In the rows, 128 means zero.
Turns in one plane each, and the order they were made in; the first pair answered
k81 (before -> after):
[210  58 134 126  52  89 122 108  78  80 130 159 174 102  94 116  83 141] -> [178  85 163  71  52 118  67 119 134  80  83  87 166  87  96 177 108 124]
[112 103 127 120 124 109 113 136 148 138 129 101 130 132 141 124 123 151] -> [119 103 123 120 140 112 125 150 128 145 135 102 130 132 138 115 116 150]
[134 124 145 115 136 136 139 130  85 134 118 120 139 107 121 105 113 133] -> [136 131 143 123 120 121 124 100  99 117 108 136 143 119 127  95 119 143]
k168 (before -> after):
[121 123 102 144 173 145 148 125 120 141 129 125 143 157 137  96 123 132] -> [117 107  98 147 162 130 141 115 121 140 133 130 150 153 137  94 116 141]
[133 115 151 121 163 110 158  90 117 172 136 119 121 133 121 101 123 129] -> [138 109 145 123 149 100 160  89 117 167 136 132 119 140 115  95 120 127]
[143  86 107 114 143 113 161 122 118 134 167 164 145 123 132 106  93 176] -> [162  98 122 120 131 119 166 123 101 102 174 181 140 122 125 106 102 151]
k289 (before -> after):
[117 125 119 137  96  94 107 101 152 129 129 132 117 152 138 112 117 150] -> [164 135 139 141 110 131 147 145  92 108 148 123 121 130 110 114 104 109]
[136 161 113 159 126 118 128 126 129  79 162 173 114 163 115 131 150  99] -> [127 176 116 149 142 133 127 142 138  87 160 153 105 159 116 142 157  90]
[118 116 131 152 123  92 132 100 134 163 138 164 119 133 145 105 111 125] -> [137 128 146 149 145 121 152 142  99 155 147 150 114 119 131 114 110  92]
[126 162 128 109 145 134 121 146 132 131  93 112 109 124 135 168 156  73] -> [125 131 106 125  95  85  94  92 144 126  92 160 124 140 139 144 146 115]
k376 (before -> after):
[127 120 146  91  84 136  75 111 147 109 100 103 144 107 116 164 138 124] -> [158  87 107 134 103 125 147 128  74 135 152 143 148 116 112 102 107 137]
[ 98 158 158 116 107 111  85  97 179  93  91 142 111 133 139 157 146 119] -> [167 107 137 123  74  98 125 107 100  81 125 171 143 121 102 126 101 128]
[152 147 152 122 115 112 130 136 122 107 104 133 127 139 118 139 139 102] -> [157 144 142 139 128 107 148 144 106 117 119 144 126 142 114 121 139 109]
[104 119  91 124 173 115 160 134 137 173 142  80 136 146 148  74 109 159] -> [ 95 126 116  80 135 125 104 114 183 137 102  52 146 123 144 121 116 136]
Now pairs of rows:
Between the rows of a pair lie 2 to 3 turns.
[174  81 150 120  30 114 131 103 122  83 133 136 185  92  94 137 114 139] -> [ 77 131 119 131 172 162 184 167 170 203 142  68 125 131 159 131 140 152]
k81, k376, k289
[101 148 138 126 154 146 130 138 165 138 107 114 110 126 133 129 146 127] -> [135  95 137 104 104 124 106 125 152 128 106 112 155 111 111 132 117 145]
k168, k376
[ 89 103 119 114 131 111  93 115 170 174 118 104 138 138 139 135 131 158] -> [141  94 141  91 117 145 114 156 125 145 117  70 163 108 105 151 110 128]
k289, k81, k81
[105 138 154 109 114 128  95 108 145 133 116 114 138 135 144 151 136 123] -> [121 149 142 148 143 141 158 134  94 140 150 147 119 140 140 114 136 118]
k376, k168, k376
[147  87  91 145 142 115 171 132  86 175 151 153 142 137 137  87  96 158] -> [156  72 110 105  75  97  98  92 133 133 112 133 164 116 118 129  99 167]
k81, k81, k289
[115 114 109 103 154 138 154 181  99 195 121  66 127 117 114 120 112 157] -> [130 135 123 129 160 149 175 191  69 166 133  98 112 120 103 104 115 129]
k81, k289
[140 165 146 136 133 155 112 127 124  97  87 128  87 128 142 168 144  75] -> [128 147 120 137 176 162 154 168 106 160 111 111  81 136 159 152 125  92]
k81, k168
[146 126 144 120  98 117  76 117 135  92 114 123 145 115 110 160 124 122] -> [ 95 120 102 147 133 100 100 103 160 152 134 142 123 154 143 125 124 164]
k376, k289, k289
[158 140 131 145 168 143 140 158  70 118 137 119 122 138 109  80 114 110] -> [166 100 118 128 132 122 122 143  68 125 139 115 150 129 104  75  91 139]
k289, k376, k376
[145  89 107 129 124 116 152 136 101 191 124 109 150 164 134 105  96 118] -> [146  99 130 127  72  96 100  92 137 138 101 126 165 162 122 121 113 117]
k168, k81
[ 87 115 108 170 140 113 150 118 130 152 135 175 108 174 156  90 137 137] -> [ 92 127 161 100 110 141  88 132 169 104  89 106 126 134 135 167 153  92]
k289, k289, k376
[130 116 112 143  85  85 149 128 150 123 124 146 170 134 115 121 136 171] -> [ 93 143 108 143 119  97 151 132 181 147 119 135 142 146 138 128 155 169]
k289, k376, k289
[175 144 136 132 176 181 147 143 112 148 142 100  96 142  97 127 131 107] -> [189 129 130 163 150 152 156 120  96 129 155 146 105 152  95 102 133 120]
k376, k81
[144 152 153  91 118 161  87 141 151  81 103  87 131 115 108 177 145  99] -> [120 165 110 156 191 157 169 161 115 147 150 126  90 156 138 111 143 120]
k376, k376
[117  89  90 150 100  67 130  79 136 153 137 173 143 148 139  99 109 175] -> [ 62 152 114 114 175 136 130 141 173 187 115  89 106 145 156 145 143 133]
k289, k289
[ 69 139 118 145 106 110  72  76 172 146 106 121 138 145 147 144 159 167] -> [158 115 124 146 139 157 161 170  41 156 155 102 163 108  99 128 109 135]
k81, k289, k289
[145 151 136 137 164 118 121 145 170 179 126  91 104 180 153 104 155 139] -> [196  86 123 125 103  91 111 131 138 151 134 106 150 155 125  98 117 164]
k168, k376, k376
[131 117 157  92  88 131  43 101 153  62 107 149 133 109  88 183 151 113] -> [169 101 112 156 143 142 160 146  51 102 176 204 113 126  86 101 113 122]
k289, k376
[158  67 121 126  48  65 122  78 100 109 112 180 139 135 116 112  77 167] -> [127 192 192 112 146 175 149 164 108  93  89 104  66 125 124 170 143  61]
k168, k289
[152 127 119 124  80 106 122 110 121  66  94 174 165 111 114 149 117 165] -> [111 172 116 167 122 113 156 112 128  87 111 203 121 146 140 120 138 156]
k376, k289, k81
[ 82 164 107 154 165 142 164 110 135 141 138 153 113 158 137 111 148 113] -> [ 90 156 104 145 171 146 179 117 117 154 150 148 124 156 129 106 139 118]
k289, k289, k168
[157 137 135 130 150 155 152 163  95 113 138 120 128 110 117 127 120 100] -> [140 110 123 116  92 105  93  95 161 105 111 135 150 121 125 137 121 138]
k376, k289, k376
[114 112 127 106 129  94 129 106 129 169 124 171 130 129 160  79  74 152] -> [131 105 140  76 109  93 106 104 128 148 106 153 147 111 145  99  68 148]
k81, k376
[116 168 154 157 170 166 150 147 121 127 154 109  83 141 111 157 140 105] -> [113 147 158 120 147 169 116 146 148 132 132  72 103 128 102 183 133 111]
k376, k168
[125  99 115  90 101 177 118 129 126 166 125  96 123 146 120 137 107 125] -> [155 108 119 124  92 173 149 125  85 130 139 146 114 149 107 114 110 105]
k81, k168, k168
[104 143 140 124  89 111  81  72 171  99  99 150 126 136 144 139 165 131] -> [ 81 145 115 144 183 142 166 148 128 184 139 114 102 147 160 110 157 134]
k81, k81, k289
[146 126 141 140  93 131 113 143  97  92 113 147 122 134 137 121 131 115] -> [104 147 136 132 135 145 117 162 130 141 105 115  97 147 162 126 144 116]
k81, k376, k289
[104 151 135 123 128 128 108 108 173 111 122 123 111 132 123 130 155 117] -> [158 114 126 120 118 131 147 137  99 110 152 132 138 108  93 115 117 112]
k289, k81, k376
[150  97 125 102 100 112 125 122 103 124 136 110 160 110 108 134 109 141] -> [123 117 130 113  95 101 100  90 144 119 119 116 146 120 126 140 126 146]
k168, k289, k289
[165 104 136  91 139 174 155 160 112 166 134  82 134  79 136 134 116 109] -> [138 118 139  78 150 174 145 155 137 168 124  70 119  82 145 142 130 104]
k376, k376
[151 131 164  96 151 152 114 173 121 132 122 122 123 115 120 147 140 110] -> [113 127 142  96 152 123  98 139 172 162 114 130 117 133 141 135 151 148]
k376, k289
[ 81 121 112  85 115 116  76 107 194 163  99  91 133 137 154 154 139 153] -> [ 86 117 104 107  99  93  76  80 188 152 103 126 135 144 151 132 137 170]
k81, k81, k81
[116 109 131 169  89 104 169  53 120 134 156 161 165 154 131 126 132 152] -> [116 140 151 145 159 173 205 138  98 160 151  88 142 136 132 153 140 107]
k289, k168
[144 101 114 131  75 122 123 106  99 131 162 146 134 157 137  83  92 148] -> [ 97 132 136 105  74 131  71  95 166 127 124 114 124 157 152 125 127 142]
k376, k376
[124 143 144 114 148 157 143 169 127 134 128  92 119 125 125 148 138 103] -> [102 154 136 139 153 140 134 133 151 130 131 124 100 152 146 134 157 115]
k81, k376
[136 104 127 111 137 162 120 170 110 165 117  99  91 137 115 104 108 132] -> [123 141 140 131 143 173 122 163 112 143 115 118  71 148 120 104 134 110]
k81, k168, k289
[179 141 176 106 110 164 121 153 104  64 127  95 147  96  92 155 145  75] -> [115 187 174 120 157 172 115 149 159  99 124  91 102 121 133 158 181  76]
k81, k376, k376
[133  90 125 122 133 189 181 158 127 112 150 123 105 132  82 171 135  65] -> [ 99  56  75 139 119 130 163 108 167 156 156 161 107 164 108 138 122 132]
k289, k81, k289
[105 134  96 195 131  81 160  86 174 169 123 186  86 149 135  73 172 172] -> [109 133  91 196 160 101 190 114 153 192 138 175  81 141 129  69 162 170]
k81, k81, k81
[151 146 154 166 147 121 182 158  91  98 156 178 100 132 119 110 129  94] -> [111 131 133 165 116  69 137  92 146 110 139 204 104 161 142 104 136 142]
k289, k289
[ 90 115 118 123 147  94  80 114 168 177 138 100 161 131 159 127 121 169] -> [128 140 144 111 186 154 125 183 114 163 154  66 156 103 141 139 117 115]
k289, k289
[160  89 145  94  70 124 103 105 126 116 125 125 169 106 114 148 101 136] -> [140  80 134  85  81 126 103 108 132 139 111 102 167 108 118 150  99 147]
k81, k289, k289
[142 146 137 130 163 161 173 182  98 150 155 101 123 137 133 100 114 110] -> [108 149 145  92 151 154 120 162 161 155 123  66 124 134 146 142 129 120]
k168, k376
[132  87 106 177 107  99 189 126  95 129 163 157 134 127 167  81  91 159] -> [174 115 162 146  75 138 157 142  81  59 140 126 148  87 130 134 107 102]
k81, k289
[143  95 107 123 112 104 134 114 121 132 155 142 153 129 118 113 101 156] -> [129 128 106 140 160 131 164 148 109 146 166 132 130 127 126 108 111 136]
k81, k289, k376
[163 157 139 178 137 130 163 134  86  87 156 184 114 131 114 102 139  93] -> [174 148 146 180 116 129 147 131  78  77 151 180 129 124 104 113 133  85]
k376, k376, k376
[181  75 127  92  65 114 105 116  97 117 127 116 170  97 103 146 102 143] -> [113 144 115 107 190 165 158 184 119 189 137  70 104 123 145 139 133 124]
k289, k376, k376
[108 162 138 127 173 164 182 134 104 132 170 167 102 154 131  94 125 129] -> [ 88 186 159 123 158 172 151 109 148 107 146 165  94 156 137 120 140 121]
k81, k289, k289
[140 162 145 136 137 146 133 152 120  94 109 115 139 129 107 137 135  96] -> [129 148 118 173 132 114 146 120 113 116 131 162 131 150 125 107 129 126]
k289, k289, k376
[ 98 138 143 143 101  84  82  81 189  96 110 174 132 133  91 121 139 119] -> [159 128 167 116 106 133 113 149 113  72 124 135 155  95  58 138 112  79]
k289, k289, k376
[134 127 122 141 122 105 151 120  86 123 158 162 137 135 152 115 126 129] -> [140 151 147 115 136 139 144 150  92 117 144 115 126 115 148 151 136  95]
k81, k376, k289
[121  76 100  96  75  91 102 123 163 146 122 109 160 103 114 129  96 156] -> [115 109 120 101  66 100  81 113 182 112 107 120 146 100 115 151 121 137]
k376, k168, k81
